In the data rows, 128 means zero.
Some points:
[120, 126, 137, 138, 148, 102, 126, 92, 90, 165, 111, 99, 105, 167, 154, 123, 127, 85, 107, 106, 157, 140, 117, 120, 108, 131, 149, 111, 133, 94, 94, 124, 140, 98, 97, 107, 99, 108, 145, 134, 151, 97, 170, 128, 138]
[74, 106, 113, 106, 120, 101, 144, 132, 160, 123, 145, 108, 120, 105, 125, 154, 94, 125, 86, 125, 134, 148, 180, 125, 173, 159, 132, 102, 137, 110, 132, 142, 87, 132, 141, 70, 130, 137, 135, 153, 119, 115, 166, 145, 122]
[99, 116, 104, 123, 139, 129, 89, 140, 113, 159, 133, 107, 138, 127, 105, 119, 177, 125, 99, 116, 116, 142, 116, 143, 132, 109, 129, 118, 167, 127, 139, 149, 99, 135, 138, 134, 132, 124, 180, 126, 163, 114, 114, 160, 164]
[167, 130, 102, 91, 122, 107, 137, 155, 109, 118, 83, 161, 135, 68, 65, 148, 156, 149, 119, 81, 185, 133, 145, 165, 85, 164, 100, 138, 143, 152, 103, 107, 217, 96, 119, 119, 144, 135, 111, 86, 164, 126, 89, 61, 125]
[129, 147, 121, 143, 126, 140, 127, 148, 93, 106, 143, 132, 148, 101, 145, 120, 171, 149, 124, 104, 114, 109, 70, 139, 125, 105, 137, 134, 128, 130, 139, 121, 164, 121, 149, 136, 144, 135, 148, 119, 118, 118, 112, 149, 137]
[36, 113, 165, 71, 126, 145, 93, 129, 121, 119, 93, 77, 106, 102, 127, 157, 90, 117, 144, 175, 116, 153, 156, 192, 127, 102, 160, 95, 91, 138, 117, 90, 103, 154, 78, 137, 147, 147, 141, 151, 64, 144, 136, 133, 120]
[160, 194, 119, 139, 122, 149, 128, 118, 115, 127, 124, 166, 102, 110, 131, 61, 108, 124, 132, 113, 150, 88, 139, 123, 61, 141, 88, 124, 134, 123, 147, 142, 152, 126, 157, 151, 141, 120, 52, 158, 192, 110, 157, 102, 104]
[184, 158, 96, 154, 164, 222, 156, 140, 151, 91, 133, 118, 150, 185, 71, 111, 81, 145, 172, 107, 84, 148, 192, 30, 154, 162, 139, 138, 100, 115, 108, 151, 83, 166, 149, 124, 106, 125, 121, 136, 95, 184, 168, 111, 79]
[107, 97, 117, 163, 190, 86, 104, 106, 152, 158, 129, 153, 158, 125, 129, 143, 124, 159, 159, 157, 141, 115, 133, 145, 104, 115, 126, 149, 137, 160, 146, 120, 178, 93, 124, 126, 66, 102, 105, 77, 151, 122, 114, 111, 145]
[149, 117, 130, 121, 117, 142, 135, 139, 117, 120, 163, 131, 127, 141, 177, 104, 153, 98, 153, 179, 103, 114, 98, 123, 124, 142, 129, 132, 132, 144, 112, 130, 110, 139, 130, 140, 110, 131, 106, 145, 111, 116, 137, 148, 115]
[171, 127, 95, 183, 118, 145, 162, 132, 166, 139, 148, 174, 158, 175, 129, 92, 109, 136, 149, 154, 114, 103, 127, 44, 139, 119, 111, 145, 136, 128, 153, 156, 117, 125, 175, 99, 104, 94, 135, 148, 111, 123, 114, 145, 122]
[158, 118, 160, 145, 122, 147, 130, 132, 130, 133, 102, 124, 97, 166, 150, 161, 98, 116, 128, 114, 140, 115, 131, 110, 150, 139, 96, 109, 107, 112, 141, 104, 106, 108, 99, 128, 120, 138, 115, 124, 151, 142, 108, 87, 127]
[125, 118, 155, 107, 121, 104, 162, 129, 130, 129, 130, 128, 119, 109, 112, 143, 156, 96, 170, 142, 151, 146, 117, 155, 110, 113, 162, 147, 139, 122, 131, 123, 96, 148, 137, 169, 170, 134, 143, 125, 141, 152, 139, 165, 117]
[144, 143, 182, 141, 128, 120, 154, 159, 115, 93, 133, 119, 126, 95, 128, 136, 109, 135, 115, 136, 120, 124, 118, 153, 148, 155, 120, 109, 142, 111, 149, 110, 106, 152, 119, 126, 180, 132, 132, 166, 111, 103, 135, 157, 102]
[107, 135, 108, 84, 105, 71, 132, 168, 160, 102, 125, 174, 111, 49, 84, 161, 125, 210, 106, 77, 164, 154, 158, 165, 95, 101, 120, 97, 78, 128, 148, 106, 190, 136, 131, 123, 178, 161, 105, 113, 153, 122, 56, 95, 127]
[161, 130, 121, 120, 82, 136, 164, 86, 118, 107, 138, 114, 96, 158, 146, 151, 137, 93, 118, 133, 93, 124, 83, 95, 177, 118, 121, 152, 106, 171, 117, 120, 116, 136, 127, 135, 168, 150, 129, 119, 123, 143, 161, 139, 122]
[94, 154, 147, 147, 148, 116, 94, 118, 107, 162, 154, 78, 142, 145, 160, 127, 127, 100, 106, 150, 114, 111, 132, 135, 131, 95, 156, 119, 154, 126, 112, 159, 144, 108, 135, 145, 68, 99, 134, 120, 123, 106, 121, 109, 189]
[126, 112, 114, 142, 131, 111, 103, 100, 153, 147, 113, 161, 162, 168, 129, 119, 138, 115, 129, 140, 112, 154, 107, 128, 133, 154, 118, 160, 122, 130, 117, 139, 94, 134, 120, 127, 108, 120, 147, 118, 93, 160, 140, 149, 115]
[121, 92, 146, 114, 103, 158, 92, 109, 133, 133, 132, 110, 132, 135, 166, 103, 152, 155, 114, 122, 124, 111, 113, 144, 155, 108, 139, 153, 147, 110, 124, 140, 131, 125, 106, 135, 117, 138, 148, 115, 97, 133, 96, 139, 162]
Along one direction, these points spread out more than along any other. Take the direction at right angles to it along which they spread out most. Go by this last direction. For each point below, how far along it does it lie, from 0 to 99? 50 is the average, and the first point above lies past it. One standard deviation of the points above along it is 16.
[126, 112, 114, 142, 131, 111, 103, 100, 153, 147, 113, 161, 162, 168, 129, 119, 138, 115, 129, 140, 112, 154, 107, 128, 133, 154, 118, 160, 122, 130, 117, 139, 94, 134, 120, 127, 108, 120, 147, 118, 93, 160, 140, 149, 115] 53
[74, 106, 113, 106, 120, 101, 144, 132, 160, 123, 145, 108, 120, 105, 125, 154, 94, 125, 86, 125, 134, 148, 180, 125, 173, 159, 132, 102, 137, 110, 132, 142, 87, 132, 141, 70, 130, 137, 135, 153, 119, 115, 166, 145, 122] 60
[107, 97, 117, 163, 190, 86, 104, 106, 152, 158, 129, 153, 158, 125, 129, 143, 124, 159, 159, 157, 141, 115, 133, 145, 104, 115, 126, 149, 137, 160, 146, 120, 178, 93, 124, 126, 66, 102, 105, 77, 151, 122, 114, 111, 145] 46
[171, 127, 95, 183, 118, 145, 162, 132, 166, 139, 148, 174, 158, 175, 129, 92, 109, 136, 149, 154, 114, 103, 127, 44, 139, 119, 111, 145, 136, 128, 153, 156, 117, 125, 175, 99, 104, 94, 135, 148, 111, 123, 114, 145, 122] 28
[107, 135, 108, 84, 105, 71, 132, 168, 160, 102, 125, 174, 111, 49, 84, 161, 125, 210, 106, 77, 164, 154, 158, 165, 95, 101, 120, 97, 78, 128, 148, 106, 190, 136, 131, 123, 178, 161, 105, 113, 153, 122, 56, 95, 127] 38
[149, 117, 130, 121, 117, 142, 135, 139, 117, 120, 163, 131, 127, 141, 177, 104, 153, 98, 153, 179, 103, 114, 98, 123, 124, 142, 129, 132, 132, 144, 112, 130, 110, 139, 130, 140, 110, 131, 106, 145, 111, 116, 137, 148, 115] 54
[161, 130, 121, 120, 82, 136, 164, 86, 118, 107, 138, 114, 96, 158, 146, 151, 137, 93, 118, 133, 93, 124, 83, 95, 177, 118, 121, 152, 106, 171, 117, 120, 116, 136, 127, 135, 168, 150, 129, 119, 123, 143, 161, 139, 122] 52
